Here is a table of points, one per row:
[-0.71  0.08 -0.69  0.14 -1.33 -0.63  0.93 -0.22  0.03  1.14 -0.96  0.33
  1.28  0.26 -0.83  1.25  0.29 -0.45 -0.37 -1.64 -1.1  -0.11  0.37 -0.42]
[ 0.3   2.54  0.37 -0.56 -1.39  0.79 -1.13 -0.27 -0.45 -2.21 -0.62 -0.19
 -1.87 -0.55  0.9   1.29 -0.28 -0.43 -1.58 -1.32 -0.37  0.1  -1.44 -1.19]
[ 0.11  1.   -0.08  0.28  0.    0.56 -0.12  0.55  1.81  1.48  0.69 -0.16
 -0.49 -0.27 -0.33  0.04 -0.06  0.28  1.82  0.54  0.18  0.48 -1.11  1.55]
[ 1.81  0.73  1.22 -1.14  2.1  -2.03  0.29 -0.57 -1.14 -0.28 -2.02  1.54
 -0.76  2.19 -1.06  0.57 -1.46  1.09 -0.63  2.69 -0.17  0.55 -0.46  0.67]
[-0.49  0.11  1.2   0.15 -0.3  -1.03 -1.22 -0.18  0.19 -0.58  1.07 -0.3
 -0.06  1.41 -0.6   0.48  0.33 -1.03  0.33  0.28  0.96 -0.41  1.2  -0.65]
[ 3.4  -0.58 -2.17 -0.03 -0.87 -1.74  3.49  0.34 -0.17 -3.21  0.48 -1.84
  0.26  0.24  1.28 -1.    0.46  0.47 -0.1  -1.46  0.58 -2.78  1.16 -0.13]
[ 0.18 -0.5   1.19  1.75  0.7   0.89 -0.76 -1.1   0.04  0.41 -0.23 -0.56
  0.49 -0.32  0.18  0.44 -0.65  1.28 -0.14 -0.5   0.71  0.    0.67  1.53]
[-0.94 -0.15 -0.53 -0.29 -0.58 -0.96 -0.61 -0.87 -2.13 -0.11  0.64 -0.99
 -0.06  1.68 -0.33 -1.41 -3.07  1.35  0.99 -0.8  -0.98 -0.32 -0.98 -1.5 ]
[-1.11 -0.28 -0.43 -0.11  0.26 -0.73  1.21  0.1  -0.81  0.74 -0.68 -0.18
  0.84  0.84 -0.38  0.85  0.36 -0.3   0.09 -0.63  0.25  0.99 -0.41 -0.04]
[-0.31  1.56  0.96  0.25 -0.36  0.58  1.17  1.2   1.62  0.35  0.06  1.57
  0.12  1.1  -0.66 -1.73 -0.23  0.88 -0.02  0.98 -0.65 -1.82  0.11  1.16]
[ 1.65  0.25 -2.29  0.33 -2.19  0.97 -0.71 -0.82 -0.39  0.52  0.37  0.88
  0.27 -0.75 -0.58 -0.91 -0.76 -0.96 -1.92  1.59 -0.48  0.55  1.99  1.23]
[ 0.05 -0.35  0.26  0.24  0.54  0.02  0.6  -0.84 -1.   -0.1  -0.36  0.03
 -1.19  0.75  1.42  0.54  0.44 -1.24 -0.18  0.25  1.72  0.36 -1.11  0.53]
[ 0.55 -0.67  0.35 -0.47  0.45 -0.16 -0.59 -0.21  0.55 -1.37 -0.1   0.12
 -0.26 -1.53 -0.14  0.04 -1.2   1.54  0.5  -1.22  0.15  1.    1.65  1.6 ]
[-0.41  0.49  0.01  0.01  0.87  3.   -0.34 -0.36 -0.05 -0.73  0.65 -1.81
  1.77  0.7   0.43  1.11  0.71  1.63 -0.74  0.59  1.37 -0.38  0.31  0.82]
[-1.43 -1.5   1.05  0.57 -0.09 -0.02  1.21 -0.51 -1.41 -0.56  0.12 -1.53
 -0.61 -1.17 -0.22 -0.97  2.23  0.6   3.17  1.99 -1.27 -1.5  -0.88  1.1 ]
[ 0.13 -1.21  0.69  0.11  0.78  0.71 -0.65 -0.86 -0.27 -0.24 -0.2   0.53
 -0.65 -1.28 -0.75  0.82 -1.5   0.76 -0.1  -1.65  0.88 -0.12  0.83  1.16]
[ 0.01  1.18  1.04 -0.74  0.32 -1.1   0.68 -0.02 -1.41 -1.63 -0.5   1.3
  0.02 -0.24  0.87 -0.31 -0.11  0.37 -0.04 -0.35  0.47  1.43  0.29  0.  ]
[-0.9   0.03 -0.59 -0.24 -0.22 -1.06  1.4   0.21 -0.01  1.46 -0.73 -0.02
  1.28  0.05 -0.76  0.73  0.86  0.   -0.93 -1.59 -0.57  1.35  0.42  0.12]
[-0.51 -0.63 -0.07  0.32 -0.86 -0.73  0.91 -0.44 -0.47  1.13 -1.24  0.83
  1.07  0.33 -0.27  0.7   0.91 -0.33 -0.31 -1.05 -0.38  0.57 -0.22 -0.53]
[-1.1  -0.35  0.24 -0.4   0.55 -0.74 -1.58  0.44  0.67 -0.77  1.17 -0.08
  0.54 -0.13 -0.64 -0.98  0.36 -1.6  -0.71 -0.36  1.01 -1.29  0.08 -0.93]
[ 1.65  2.63  0.07 -1.57 -0.12 -1.16 -1.12  0.36  0.39  0.81 -1.56 -0.87
 -1.42 -2.67  0.15  1.76  1.    0.8   0.07  0.48 -1.14 -1.08  0.1  -1.41]
[ 0.97  0.88  0.44  0.22  1.77  0.83  0.18  0.23 -0.74  0.9   0.3   1.77
  0.21 -1.25  0.44 -1.53 -0.65 -2.85  0.01 -0.67  1.27  0.39  0.4   0.36]
[-0.55 -2.19 -2.03 -0.05  1.02 -0.1  -1.29  0.26  1.21 -0.2  -1.39  0.59
 -0.42 -0.15  0.68  1.29  0.28  0.46  2.28  0.71 -1.18 -0.32 -1.07 -0.49]
[ 0.3  -0.24 -0.29  0.44 -1.13  0.43  0.57 -1.72 -1.54  0.48  1.45 -0.5
 -2.34  0.23  0.4  -0.72  0.72 -0.04 -0.42  1.16 -0.52  1.09  2.06 -0.39]
[ 0.5  -0.39  0.73 -0.35 -0.65  1.69  0.9  -1.35  3.36 -0.53 -2.72 -1.5
 -1.02  0.02  1.11 -2.47 -0.26  0.41  1.08 -0.82  1.66  1.87 -0.34 -2.44]
[ 1.69 -0.78  0.83  0.95  0.99 -0.42  0.1   0.8   0.52  1.63 -1.63 -1.17
  0.63 -0.29  0.22 -0.65 -0.45  0.74 -0.04  1.17 -1.31 -1.51  0.44 -0.59]
[ 0.34 -0.08  1.54 -0.41 -0.27  0.91  1.28  2.3   1.59  0.68  1.79  1.88
 -1.12 -0.19  0.05  0.78 -0.11 -0.48  1.47 -1.2  -1.24  0.09 -0.18 -0.63]
[-1.93 -0.18 -1.94  0.17  0.24  0.65 -0.09 -1.25  0.72 -1.89 -0.61  2.49
  0.47  0.56  0.18  0.47  1.13  0.41  0.25  0.36 -0.14 -0.8   0.05  0.12]
[ 0.46  0.76  0.6   2.16  0.01  0.13 -1.3   0.35 -1.14  1.56 -0.58  0.43
  0.21 -0.7   3.65  0.28 -1.23 -1.16  0.1  -1.17 -0.65 -0.91 -0.59 -0.19]
[ 0.06 -0.23  1.23 -2.5   1.66  1.44  0.33  1.72  0.06  0.59  1.54 -0.87
  1.32  0.15  2.82  1.96  0.47  0.75 -1.75  0.4   1.08 -0.04  1.17 -0.52]
[-0.02 -0.83 -0.32  0.25  1.43  0.45  1.1   0.4   0.55  0.79 -0.05 -0.61
  0.33 -0.33 -0.67 -1.    0.85 -0.28 -1.49 -0.47  0.12  0.68 -0.91 -0.01]
[-2.46  2.05 -0.47  1.43  1.37 -0.06  0.7   1.21 -0.38 -1.83 -0.91 -1.85
 -1.37  0.64 -0.66  0.54  0.68 -1.04 -1.47 -0.12 -0.78 -0.45  0.96  1.05]
[ 0.06 -1.41  0.86 -0.45 -1.3   0.34 -0.97  1.48 -1.06 -1.06 -0.23 -0.95
  0.33  0.23  1.64 -1.59  0.45 -0.11 -1.1   0.1  -1.81  0.73 -2.95  1.62]
[ 0.37  0.03  0.93  0.74 -1.45 -1.17 -2.   -0.08  0.35  0.    0.24 -0.45
 -0.11  0.92 -0.88  0.89  0.08 -1.25  0.18 -0.09  1.   -0.16  1.11 -0.37]
[-0.23  0.24  1.2   1.05 -0.84 -1.21 -1.5  -0.65  1.   -0.3   0.49 -0.86
  0.27  0.36 -0.78  1.16  0.14 -0.75  1.04  0.3   0.92 -0.09  1.32 -0.46]
[ 0.72 -0.51  0.42 -0.74  0.13  0.77 -0.22 -0.94 -1.51  0.26  1.89  0.97
 -0.97 -0.46  0.24 -0.61  2.17  0.34  0.9   1.17 -1.65  0.71  1.97 -1.01]
[-0.17 -0.13  0.74 -0.18 -0.78 -0.83 -1.53 -0.37  0.42  0.2   1.04 -0.78
  0.66  0.81 -0.73  1.27 -0.51 -0.48  0.35  0.34  1.5  -0.38  0.9  -1.07]
[ 1.58 -0.24 -0.33 -0.46 -0.1   1.75 -0.68 -1.15 -0.53  0.68  0.31  0.42
  0.23 -0.02 -0.83  0.04  1.39 -0.2  -0.16  1.19 -0.68  0.77  0.68 -0.28]
[-0.36 -1.58  0.81  0.16  0.42 -1.9  -2.25  1.15  0.63 -0.66  0.82 -0.16
  0.76 -0.16 -0.37 -0.74  0.42 -0.96  0.01 -0.13  0.4  -0.38  0.1  -1.37]
[-1.49  0.95 -1.42 -1.48  0.59  0.45  0.03 -0.37 -1.14  1.83  0.6  -0.9
  0.13  1.32 -0.6  -1.99 -1.24  0.44  1.03 -1.42 -0.03 -0.42  0.05 -0.98]
[-0.06 -1.43  0.55 -1.39  0.56  0.62 -1.69  1.29  0.   -0.95 -0.52  0.44
  1.31  0.67  1.58  0.46 -1.52  1.41 -0.35 -0.49 -1.39 -0.65  2.    0.94]
[ 0.36 -0.21  0.57 -0.05 -0.76  0.17  0.72  0.42  1.36  0.29  2.09  1.01
 -1.3   1.47 -1.22  0.14 -1.38  0.68 -0.41 -0.65 -1.01  0.05 -1.81 -0.17]
[-0.74 -0.11 -1.61 -1.31  0.5   1.49 -0.95  0.57  1.57 -0.87 -0.83  0.94
 -0.07 -0.83 -1.23 -0.59  0.12 -0.16 -0.87  0.12 -0.56  0.44 -0.91 -0.49]
[ 0.32  0.66 -0.66 -0.5   0.93  0.17 -1.17  1.66 -0.85  0.59  0.52 -1.58
 -0.44  0.16 -1.58  0.25  0.8   0.47  0.52 -0.54  1.57  1.43 -1.78  0.89]
[-0.07  1.37  0.65  0.81  0.99  0.71 -0.87 -0.47 -0.78  0.15 -0.98  0.72
 -2.14  0.21 -1.71 -0.23  1.8   0.98 -1.54 -0.25 -1.43 -1.44 -0.42 -2.68]
[-0.25  0.    1.87  0.35 -0.42  0.74  0.05 -0.39 -0.9  -1.2  -0.05  0.89
  1.67 -1.03  0.49  0.89 -0.21  0.56 -1.19  1.09  1.13  0.09 -0.32 -0.27]
[ 0.23 -1.55  0.17  0.66  0.88  0.49 -1.31 -1.4   0.45 -0.01 -0.08 -0.56
 -0.59  0.26  0.11 -0.65  0.68  0.93 -0.48 -1.36  0.26 -0.53  0.29  1.69]
[-0.32 -0.47 -0.26  0.52 -0.15  1.05 -1.38 -0.33 -0.02 -0.12 -0.22 -0.19
 -0.48 -1.22 -0.85 -0.65 -0.8   1.38 -0.84 -1.64  0.36 -0.26  0.97  1.64]
[ 0.67 -0.07  1.22  0.77  1.44 -1.23  0.88  0.2   0.53  0.19 -0.18  0.11
  0.52 -0.88 -0.38 -1.73 -0.32  0.4  -0.44  0.54 -0.67 -0.37  0.41 -0.86]
[-0.66  0.67  0.25  0.74 -1.24  0.36  0.52  0.72  1.41  0.53  1.19 -0.37
 -1.11  0.25  0.83  0.84  1.01 -0.35  0.19  0.54 -0.51 -0.97  0.02  1.58]
[-0.89 -1.93 -1.7   0.11 -1.38 -0.29 -0.03  2.12  0.34  0.5  -0.61  0.61
 -2.22  0.55  1.14 -1.09 -0.45  0.73 -1.96  2.88  2.25  1.05 -0.21 -1.38]
[ 1.04 -0.03 -1.45  0.77  0.4  -0.95 -0.16  0.14  0.45 -0.86  1.4  -0.82
  0.36  0.98  0.13 -0.26 -0.94 -1.54  0.22  0.82 -1.93  2.62  0.91  0.8 ]
[-0.22  1.19  0.12 -1.49 -2.3   0.61 -0.34  0.89 -0.07  0.29 -0.01  0.78
  0.4  -0.15  0.81 -0.58 -0.53  0.09  1.08  1.01  0.29 -0.75 -1.43  1.68]
[ 0.17  1.13  1.4  -0.01 -0.68  0.42  1.28 -0.13  1.8  -0.25  1.13  0.52
  1.11  0.91 -0.32 -0.55 -0.59  0.25  0.98  1.07  0.36  0.14 -0.93  0.97]
[-1.41 -1.27 -1.58 -0.67  1.13 -0.85  0.67 -2.03  2.01  0.19 -0.21  1.01
 -0.56  0.12  1.52  0.92  0.03 -1.27 -0.92  1.18 -0.38 -0.09 -0.24  0.19]
[ 2.26 -2.47 -0.55 -0.79 -0.19  2.38  1.31  1.38 -1.77 -0.8  -1.65 -0.73
  0.33  1.13 -2.34  1.83  0.06 -2.44  1.45 -0.07  0.88 -1.59 -0.27 -0.57]
[-0.83 -0.64  0.39  0.24  0.18 -1.67 -1.97  0.89  0.77 -0.29  0.91 -0.02
  0.97 -0.81 -0.04 -1.43  0.45 -0.95 -0.17  0.25  1.13 -0.8   0.17 -0.92]
Along one direction, these points spread out more than along any other. Where along it does each point below lie, from 0 to 99? 50 is the average, and the first point above lies past it. One standard deviation of the points above along it is 16.
[ 0.45 -1.54  0.63  0.32  0.31  0.83  0.11 -1.17 -0.1  -1.17  1.36  1.15
 -0.11 -0.29 -0.09  0.38 -0.1   1.16 -0.47 -1.33  0.29 -0.94  0.45  0.4 ] 38
[-0.96  0.01 -0.97  1.17  0.3   1.    1.96  1.55 -1.56 -0.49 -0.11 -0.8
 -0.18 -3.71 -0.84  0.16 -2.62 -1.45  0.92  1.4  -0.02 -0.12  0.53 -1.22] 59
[-1.01  0.91  1.   -0.26  0.54  0.2   0.35  0.76  0.19 -1.2  -2.79 -0.8
 -1.32  1.47  0.18  0.37 -0.85 -1.19  0.54  0.81 -0.85  1.04  1.    0.52] 60
[-0.54 -0.04 -1.38  1.02  0.87 -1.08  0.35 -0.66  0.48 -1.14  0.46  1.79
  0.11 -0.5   0.81  1.23  0.36  1.3   1.68 -0.03  1.47  1.24 -1.51 -1.  ] 57
[-0.7   0.04 -0.51 -0.3  -0.98 -1.44  1.06  0.08 -0.51  1.31 -0.81  0.41
  1.22 -0.25 -0.77  0.69  1.08  0.61 -0.46 -1.08 -0.48  1.08  0.21 -0.18] 57
[-0.72  0.82 -1.83 -0.56  0.48  0.46  0.39 -2.07  0.31  1.81  0.62 -1.36
  1.22  0.53  0.75 -0.13 -1.82 -0.37  0.23  0.68 -0.52 -1.74 -0.6  -1.79] 58
[-1.59  0.14 -0.15 -2.83 -0.76 -0.79  0.91 -0.68 -1.09  0.52 -0.07 -0.07
 -0.08 -1.12 -0.07 -0.6  -0.19  0.13  1.49 -0.66  0.51  0.11  1.32  0.29] 52
[ 1.25  0.13  0.68 -2.33  1.34 -1.32  0.01 -2.22 -0.02  0.38  0.99 -1.26
 -0.76 -1.03 -0.37 -0.43  0.29 -2.38 -1.13 -0.03 -0.28 -0.68 -2.5   1.82] 55
[ 0.47  0.79 -0.7   0.8   0.06 -0.36 -0.52  0.75 -1.08 -1.23  0.89 -0.19
  1.83 -1.11 -2.18  0.28  0.17  1.34 -0.35  1.31  0.75  0.05 -2.11 -0.13] 49
[ 1.19  0.91 -1.06  1.25  0.1   1.17  0.   -0.7   0.33 -0.75  1.52 -1.23
  1.12 -0.24  0.81  0.13  0.39  0.17  0.23  0.7  -2.08  2.92  0.12 -1.15] 57
[-0.43 -0.68  0.45  0.29 -1.99 -1.15  1.19  0.06 -0.55  0.95 -1.06  0.61
  1.1  -0.05  0.08  0.68  1.06  0.18 -0.76 -0.83 -0.2   0.61 -0.41 -0.49] 57
[-0.59  0.65 -0.18 -0.25 -1.71 -0.52  0.01 -0.76 -0.92  1.36 -1.36 -0.23
  1.11 -0.2  -0.62 -0.36 -0.02  0.25  0.47 -0.3   0.7   0.18  0.48  0.16] 49
[ 2.31  2.32 -1.76  1.08  1.56 -0.21 -0.99  0.61 -1.11  0.59 -0.15  1.9
 -0.03  1.85  1.69 -1.47  1.82 -0.09  1.44 -1.47  1.34 -0.2   0.48  0.22] 52
[ 0.39 -0.4   0.96  1.98 -0.26  0.73  1.42 -0.66  0.38  1.27  0.28  0.72
 -1.16  0.46 -0.15  0.58 -1.41  0.2  -0.09 -0.05  0.64 -0.54 -1.28  0.76] 63
[-0.22  0.24 -0.43  0.46 -0.42 -1.12  1.04  1.44  0.95  0.94  1.45 -0.1
 -1.8  -0.71  0.32  0.91 -0.43  1.33 -0.34 -0.31  0.03 -0.53 -0.37  1.49] 60
[-0.68  0.34  0.58 -0.17 -0.73 -0.2   0.73  0.19  0.06  0.07 -1.48  0.2
  1.21  0.81 -0.08 -0.72  1.04 -1.02 -0.13 -0.94 -0.8   0.67  0.05  0.23] 59
